In the rows, 128 means zero.
Rotation paths and how fast each direction turns (degrees per step)
Each turn is a multiple of 5 degrees from 10 to 175, or 0.
Each row of a path follows its step; steps can be skipped.
Rotation 1:
step 0: [124 125 127 125 123 133 144 125 129 122 127 121 125 128 135 138 119 135
 126 127 126 130 128 125 131 125 121 128 136 140 124 126 131 129 128 136
 126 122 129 127 120 124 127 137 123 130]
step 1: [138 130 130 130 126 122 131 127 128 122 128 136 128 132 133 132 118 123
 126 129 132 129 138 118 129 117 120 125 124 132 124 128 127 126 130 135
 136 127 127 140 130 126 134 135 125 137]
step 2: [131 134 122 120 124 124 134 119 122 122 132 123 133 121 130 128 120 124
 129 124 131 124 133 133 125 120 131 124 132 122 131 132 128 134 130 125
 134 121 127 125 129 116 132 130 131 143]
step 3: [134 126 128 128 132 130 141 135 132 119 129 126 124 129 133 123 120 128
 135 127 127 140 127 131 124 132 120 128 134 126 124 134 131 131 132 123
 128 118 128 125 128 122 122 142 125 134]
step 4: [136 135 126 137 127 129 144 123 126 129 137 131 135 128 132 124 118 126
 129 133 126 128 134 124 137 132 130 126 126 131 118 127 128 126 126 128
 139 126 131 134 129 135 125 135 128 132]
step 5: [118 129 122 131 128 127 135 122 122 127 138 121 128 122 137 136 116 128
 123 124 131 128 128 132 127 114 128 124 129 127 122 129 129 129 124 132
 126 124 129 133 119 126 119 133 126 133]
step 6: [139 126 133 128 117 128 133 126 119 121 126 131 119 124 131 130 121 133
 131 125 128 139 128 123 125 120 123 130 130 133 125 131 129 129 130 128
 125 121 132 142 122 123 133 137 127 131]
step 7: [135 128 124 119 121 132 137 120 128 122 136 136 130 125 126 125 119 123
 125 134 133 125 135 131 131 127 130 122 127 136 121 130 130 123 132 126
 131 126 123 128 129 120 136 130 122 141]
step 8: [126 133 126 125 131 123 133 123 126 124 131 127 136 125 131 130 124 119
 131 127 129 133 131 127 131 127 116 122 131 129 127 133 131 137 129 129
 126 123 124 125 127 117 114 142 125 137]
Directions:
[128 127 129 129 127 129 128 131 127 126 124 125 126 126 129 129 126 128
 130 127 127 130 126 128 127 131 126 128 128 131 129 127 128 128 129 127
 128 130 131 129 129 128 127 127 126 129] : 125
Rotation 2:
step 0: [128 128 126 132 128 130 131 133 128 132 129 120 124 137 126 131 120 128
 133 129 116 131 130 123 131 122 129 119 129 135 117 127 118 126 125 129
 127 132 119 132 139 138 128 131 126 137]
step 1: [128 122 132 130 131 123 127 126 128 126 126 125 131 125 117 126 124 134
 124 131 127 129 138 126 127 132 125 125 135 130 106 121 135 134 127 132
 128 129 117 126 132 127 120 123 126 124]
step 2: [128 137 119 129 131 126 131 131 126 130 131 127 134 129 139 133 120 131
 130 134 124 127 132 139 119 132 134 124 131 131 121 122 132 132 140 133
 120 132 119 121 128 124 124 125 130 130]
step 3: [129 131 125 129 135 116 128 130 131 122 139 135 125 129 127 130 127 125
 118 132 124 122 133 133 125 128 126 123 128 128 120 134 123 124 137 124
 122 129 122 125 137 135 139 120 123 133]
step 4: [133 127 140 127 135 116 133 121 119 114 133 126 124 119 129 135 128 130
 127 136 126 125 129 134 128 131 127 128 136 130 125 133 128 124 130 134
 130 133 131 117 126 126 125 125 128 123]
step 5: [132 134 128 123 126 127 133 127 112 126 130 127 128 135 144 125 129 130
 125 123 126 128 134 133 127 130 129 128 137 133 128 132 127 128 134 129
 132 137 141 124 138 133 128 130 131 135]
step 6: [128 121 137 125 132 131 127 126 123 124 131 126 123 137 131 127 120 119
 123 128 125 122 132 127 124 129 118 125 130 137 124 130 130 121 126 129
 144 120 130 129 138 127 131 123 126 135]
step 7: [121 122 129 124 124 133 127 121 117 126 132 115 129 125 128 125 122 125
 129 132 125 132 128 130 128 121 124 126 140 140 127 123 133 129 131 120
 131 132 129 125 129 116 124 127 119 120]
step 8: [123 129 124 131 128 131 131 128 131 132 137 124 129 130 136 128 124 121
 127 121 115 131 136 131 118 122 128 125 135 131 125 127 136 131 120 116
 125 135 126 131 134 124 132 132 138 130]
Directions:
[128 125 130 128 125 127 129 128 129 127 129 128 126 126 125 129 125 128
 126 131 130 129 128 127 126 129 125 132 128 127 127 126 128 127 128 128
 128 127 129 128 127 131 128 128 127 127] : 130
Rotation 3:
step 0: [133 122 128 129 126 127 144 123 141 130 132 123 126 124 124 130 124 143
 132 138 127 135 124 117 129 125 127 128 139 123 129 128 120 121 122 124
 128 122 125 130 127 120 130 127 131 131]
step 1: [131 128 131 133 131 122 140 130 127 124 127 131 125 118 130 125 118 138
 125 137 128 125 129 120 124 118 126 136 137 131 129 126 129 139 126 116
 120 126 123 120 132 125 132 121 133 123]
step 2: [122 126 124 134 135 125 141 120 134 131 124 124 123 136 126 126 131 135
 130 136 120 123 129 113 125 123 120 133 134 129 135 126 129 124 119 128
 119 129 126 119 130 129 125 127 138 129]
step 3: [118 127 126 126 123 128 139 134 129 133 130 118 130 121 127 114 121 134
 129 135 128 123 122 119 127 119 125 139 134 133 129 128 134 131 120 128
 125 130 128 121 125 129 121 130 122 121]
step 4: [127 138 128 131 131 121 131 130 124 127 127 129 128 131 121 117 126 125
 121 138 122 118 132 123 127 129 126 134 134 133 135 117 133 124 116 132
 120 131 131 122 134 139 119 121 128 124]
step 5: [118 127 116 125 124 128 135 125 136 126 136 125 139 129 125 122 123 124
 131 128 126 121 125 126 135 132 133 132 129 130 137 119 139 121 117 127
 128 130 127 123 127 130 115 134 126 133]
step 6: [135 132 129 123 123 131 137 133 128 123 134 129 136 121 117 116 121 123
 129 136 124 129 130 133 134 126 132 128 135 125 127 116 130 126 118 130
 127 132 137 132 131 131 122 119 120 134]
step 7: [135 128 128 135 128 123 135 122 135 121 136 139 137 130 125 133 122 122
 124 133 130 129 127 127 137 130 133 124 132 130 133 115 134 132 117 122
 129 124 123 132 128 132 118 126 136 136]
step 8: [130 123 132 124 126 138 141 121 136 125 134 129 135 129 125 126 123 128
 138 132 124 132 128 132 136 123 128 123 129 119 124 122 138 134 124 119
 125 129 132 122 131 119 126 120 131 139]
Directions:
[128 128 129 130 126 127 130 128 127 127 131 130 129 129 127 127 130 126
 129 130 130 128 127 131 132 128 128 127 126 128 127 127 128 127 130 129
 131 124 128 128 129 125 130 126 129 129] : 35
Rotation 4:
step 0: [132 128 126 126 131 131 131 134 125 121 118 138 126 116 130 127 122 131
 126 128 123 131 125 131 118 133 133 118 132 129 126 127 133 124 129 135
 118 129 135 129 123 123 125 136 124 129]
step 1: [124 131 133 131 126 130 128 133 131 127 127 132 130 130 126 135 129 127
 132 119 116 128 125 123 132 130 135 128 126 110 131 135 130 129 125 128
 126 121 130 117 127 121 128 121 131 135]
step 2: [136 127 125 126 116 132 129 124 128 129 129 124 129 131 118 130 126 118
 131 125 127 135 122 119 134 126 121 136 127 128 132 124 129 132 114 129
 132 130 127 132 125 130 131 136 131 129]
step 3: [136 131 130 136 129 133 126 116 132 126 131 123 134 122 126 128 129 127
 132 129 126 132 125 133 116 121 129 120 122 136 117 119 131 129 131 123
 132 124 133 128 128 131 128 130 132 122]
step 4: [122 126 131 133 133 123 116 124 121 131 124 129 132 134 129 131 126 132
 135 128 124 122 135 128 126 131 132 129 132 129 121 126 132 125 132 126
 136 126 130 128 142 117 134 131 127 137]
step 5: [135 122 131 120 128 127 122 129 123 126 129 125 123 131 136 131 131 119
 125 127 130 129 133 125 127 130 127 133 114 129 139 131 134 124 127 132
 119 135 126 131 139 126 125 132 127 133]
step 6: [126 130 120 130 134 127 131 123 128 132 124 121 129 129 133 119 135 123
 128 123 128 124 122 130 130 120 122 129 123 125 131 129 128 128 131 127
 120 119 131 136 120 122 113 126 129 123]
step 7: [128 120 120 127 122 122 131 122 131 132 126 128 119 128 130 135 125 133
 131 136 124 126 134 134 136 128 122 126 137 126 123 124 126 135 131 125
 128 128 128 119 123 117 125 131 129 125]
step 8: [135 130 133 125 127 130 133 130 128 118 131 120 128 131 128 132 124 132
 130 137 122 132 126 140 122 130 131 122 133 123 138 129 122 130 127 125
 132 140 123 133 131 126 127 125 129 137]
Directions:
[127 128 130 127 128 127 129 127 128 129 129 128 127 128 128 129 127 128
 128 129 124 122 127 128 127 129 128 127 128 131 129 130 130 129 123 126
 128 127 129 129 127 131 127 128 126 129] : 0
[127 130 129 126 128 127 126 125 125 127 127 130 125 129 131 127 129 127
 127 126 128 127 128 126 129 128 129 126 131 126 125 126 127 131 128 127
 129 124 126 126 128 128 128 126 130 129] : 125
[128 127 126 129 128 126 129 130 126 127 128 129 125 128 127 127 126 128
 130 129 126 128 127 128 124 129 126 126 129 128 128 127 126 126 130 124
 128 126 128 125 130 127 129 129 127 125] : 100
Rotation 5:
step 0: [126 126 129 130 135 130 126 132 123 123 122 124 131 123 127 137 125 129
 127 132 131 120 125 122 137 128 122 121 130 133 123 131 127 140 132 129
 130 134 118 138 133 126 132 133 126 132]
step 1: [129 127 126 134 131 128 130 137 121 124 127 129 125 117 131 137 130 122
 127 127 126 127 129 123 127 130 135 140 128 125 120 140 127 136 121 134
 131 134 123 128 132 129 125 127 125 129]
step 2: [130 132 132 121 130 127 136 131 121 123 128 127 133 124 135 139 129 125
 122 128 125 126 120 127 121 129 130 129 124 129 122 129 132 139 136 137
 129 124 133 132 125 128 126 126 118 124]
step 3: [139 137 127 124 117 127 138 130 124 126 129 123 130 121 137 126 129 128
 127 129 127 129 127 126 129 130 127 132 128 124 137 126 125 134 127 134
 131 131 116 130 124 134 121 131 120 130]
step 4: [129 131 128 126 125 129 126 131 130 128 126 123 126 118 132 127 127 123
 127 137 120 127 124 144 128 136 125 129 134 124 134 133 125 133 133 132
 136 123 128 130 119 123 127 128 120 132]
step 5: [126 138 127 130 125 134 122 129 123 132 129 127 132 119 127 126 131 123
 119 133 128 134 129 135 117 131 124 132 134 130 133 130 128 129 135 132
 125 126 122 124 127 135 125 138 134 125]
step 6: [138 134 125 126 130 135 124 134 130 128 126 125 128 133 124 131 125 120
 118 126 123 129 132 134 125 126 122 132 132 125 124 124 127 127 136 115
 137 124 125 130 119 132 123 131 129 127]
step 7: [124 135 129 132 129 132 121 134 132 132 128 129 137 133 134 120 125 129
 124 128 121 137 130 130 136 136 129 123 125 125 124 132 129 135 128 121
 134 128 128 129 125 142 127 135 131 127]
step 8: [125 130 128 121 132 138 126 139 133 129 125 132 135 127 123 123 123 120
 125 128 129 139 128 128 137 122 123 133 117 124 126 133 130 131 129 127
 128 126 125 127 123 125 137 130 131 132]
Directions:
[132 126 131 129 127 128 129 128 128 125 126 126 128 128 127 128 129 130
 126 129 127 127 130 126 129 129 127 126 129 131 128 125 128 126 128 126
 132 131 126 128 127 130 129 128 127 130] : 115
Rotation 6:
step 0: [128 137 130 124 121 137 135 125 129 136 120 127 131 128 132 124 124 129
 126 129 133 134 128 124 135 124 130 132 117 134 123 128 125 130 121 124
 123 125 132 123 128 117 117 132 119 131]
step 1: [129 124 131 138 124 127 133 126 125 130 117 130 130 127 121 129 117 130
 129 133 125 134 123 133 129 134 117 130 127 122 120 121 130 127 138 118
 124 121 122 125 122 130 132 126 126 126]
step 2: [128 130 120 127 123 124 128 132 132 131 123 125 134 137 125 129 133 128
 134 127 127 128 118 117 121 135 133 126 133 129 127 125 129 121 125 129
 135 120 135 116 130 119 129 123 119 122]
step 3: [121 124 132 129 130 122 132 127 124 125 115 132 123 120 132 122 124 129
 121 134 127 145 133 125 129 135 132 126 126 134 128 130 134 133 125 132
 134 123 135 126 135 129 132 125 134 124]
step 4: [127 124 126 130 131 125 127 139 126 128 123 133 130 136 130 125 134 129
 126 129 114 129 131 123 121 136 132 120 124 121 133 129 128 125 133 125
 128 136 125 123 115 131 118 131 133 127]
step 5: [126 130 128 134 130 129 124 127 121 128 127 126 133 130 131 123 124 127
 129 126 139 123 144 115 124 133 132 121 139 122 135 126 133 124 119 125
 132 124 129 135 131 131 127 127 130 131]
step 6: [127 130 133 120 135 122 125 132 131 133 126 133 136 125 130 126 125 128
 128 129 134 134 124 132 127 137 127 135 117 125 134 133 134 129 129 129
 131 133 131 141 127 129 117 138 126 137]
step 7: [125 121 122 135 128 141 127 120 128 132 130 132 128 132 127 127 126 126
 130 127 132 129 119 122 133 131 122 128 126 127 137 127 122 128 121 117
 125 125 117 130 125 136 117 129 132 123]
step 8: [127 132 128 135 121 129 130 124 127 134 124 131 133 124 124 126 127 137
 131 128 130 120 123 138 130 130 131 134 134 119 138 131 133 125 130 132
 132 118 130 136 128 114 126 130 123 122]
Directions:
[131 130 129 129 126 129 128 125 127 130 127 128 126 125 129 125 129 129
 128 126 128 128 129 129 128 128 129 128 130 128 125 130 131 126 127 128
 127 125 131 129 129 130 128 130 130 128] : 145
[132 129 130 127 128 128 126 128 127 126 126 128 131 128 127 127 128 128
 126 129 127 131 130 129 126 126 127 130 128 129 131 128 124 127 127 127
 131 126 128 128 126 130 128 128 126 125] : 0
